50 stands for zero in the data rows.
Some points, one per row:
{40, 66, 50, 46, 44, 50, 57, 49, 41, 55, 48, 49}
{52, 45, 60, 45, 53, 43, 58, 59, 58, 50, 72, 61}
{50, 42, 60, 42, 45, 52, 48, 54, 37, 55, 60, 46}
{34, 59, 21, 56, 47, 79, 59, 47, 63, 43, 36, 49}
{61, 05, 39, 46, 65, 60, 59, 45, 74, 29, 57, 56}
{46, 53, 43, 33, 46, 31, 45, 59, 60, 44, 72, 52}
{59, 51, 65, 60, 38, 60, 55, 62, 42, 51, 51, 44}
{41, 68, 46, 20, 53, 38, 58, 65, 66, 42, 74, 46}
{35, 55, 33, 46, 49, 57, 54, 51, 49, 47, 43, 50}
{66, 48, 56, 74, 11, 84, 35, 60, 34, 39, 37, 43}
{47, 64, 56, 56, 34, 59, 43, 58, 34, 51, 39, 57}
{19, 51, 15, 39, 84, 42, 65, 24, 64, 40, 27, 53}
{67, 32, 60, 60, 34, 62, 56, 64, 48, 59, 56, 49}
{43, 69, 77, 43, 61, 09, 50, 36, 46, 62, 60, 56}
{56, 75, 48, 66, 25, 72, 31, 55, 38, 41, 18, 52}
{69, 06, 64, 61, 67, 49, 58, 39, 52, 40, 50, 43}
12 more points follow, each with its number after it:
{57, 36, 41, 58, 59, 58, 54, 53, 57, 44, 56, 50} 0
{35, 56, 41, 18, 66, 25, 63, 42, 68, 56, 54, 44} 1
{35, 55, 31, 60, 55, 59, 51, 51, 49, 52, 44, 53} 2
{68, 44, 54, 43, 43, 63, 42, 73, 54, 52, 58, 47} 3
{65, 36, 49, 56, 42, 52, 60, 52, 53, 47, 51, 40} 4
{49, 66, 62, 44, 44, 36, 46, 61, 43, 50, 68, 53} 5
{24, 74, 13, 41, 60, 56, 57, 39, 73, 46, 39, 55} 6
{58, 36, 46, 52, 42, 63, 49, 58, 47, 44, 41, 54} 7
{63, 39, 65, 57, 52, 50, 51, 50, 50, 49, 56, 41} 8
{45, 60, 47, 45, 61, 43, 65, 39, 63, 37, 54, 58} 9
{41, 59, 32, 34, 49, 61, 51, 57, 54, 59, 49, 46} 10
{59, 38, 50, 47, 49, 54, 54, 61, 49, 49, 56, 43} 11
Which of these numbered points is nearest to each point below, ignoring the 3 directions in which the first points spread most? Its number follows each.
{66, 73, 95, 16, 26, 30, 37, 75, 39, 57, 74, 33} > 1
{57, 57, 75, 53, 37, 47, 46, 57, 40, 58, 53, 42} > 8
{61, 40, 66, 43, 56, 38, 49, 60, 53, 52, 73, 39} > 11
{53, 60, 40, 79, 38, 64, 63, 40, 51, 39, 39, 59} > 9
{51, 20, 31, 40, 82, 52, 55, 49, 67, 47, 62, 66} > 0
{56, 43, 53, 46, 49, 42, 45, 56, 47, 42, 69, 53} > 5
Here are 12 other points, each followed by its number:
{74, 08, 37, 78, 58, 66, 64, 43, 56, 38, 42, 48} 0
{61, 45, 69, 62, 49, 48, 53, 46, 49, 50, 56, 39} 1
{52, 75, 77, 23, 23, 31, 39, 71, 34, 60, 73, 48} 2
{72, 22, 54, 61, 50, 60, 59, 48, 45, 34, 51, 50} 3
{63, 35, 74, 64, 27, 60, 38, 66, 33, 52, 60, 52} 4
{69, 20, 66, 52, 48, 73, 51, 70, 59, 39, 61, 44} 5
{62, 39, 58, 69, 48, 62, 51, 50, 39, 46, 31, 49} 6
{24, 55, 27, 53, 59, 40, 46, 31, 55, 60, 54, 70} 7
{30, 80, 52, 59, 64, 11, 43, 24, 32, 65, 19, 41} 8
{35, 80, 43, 75, 42, 61, 42, 45, 20, 48, 39, 70} 9
{52, 43, 53, 47, 55, 38, 50, 53, 47, 49, 62, 45} 10
{38, 59, 34, 35, 45, 57, 47, 61, 55, 56, 48, 57} 11
The same question for these:
{45, 42, 63, 60, 70, 21, 45, 24, 47, 67, 31, 28} > 8
{61, 35, 55, 43, 41, 65, 53, 49, 55, 43, 53, 48} > 2
{38, 29, 36, 56, 97, 31, 56, 18, 58, 59, 22, 42} > 8
{63, 41, 77, 46, 32, 44, 52, 76, 45, 57, 69, 50} > 11
{52, 46, 60, 22, 52, 33, 60, 66, 68, 56, 78, 41} > 5
{51, 60, 50, 46, 41, 49, 50, 54, 55, 55, 50, 37} > 10
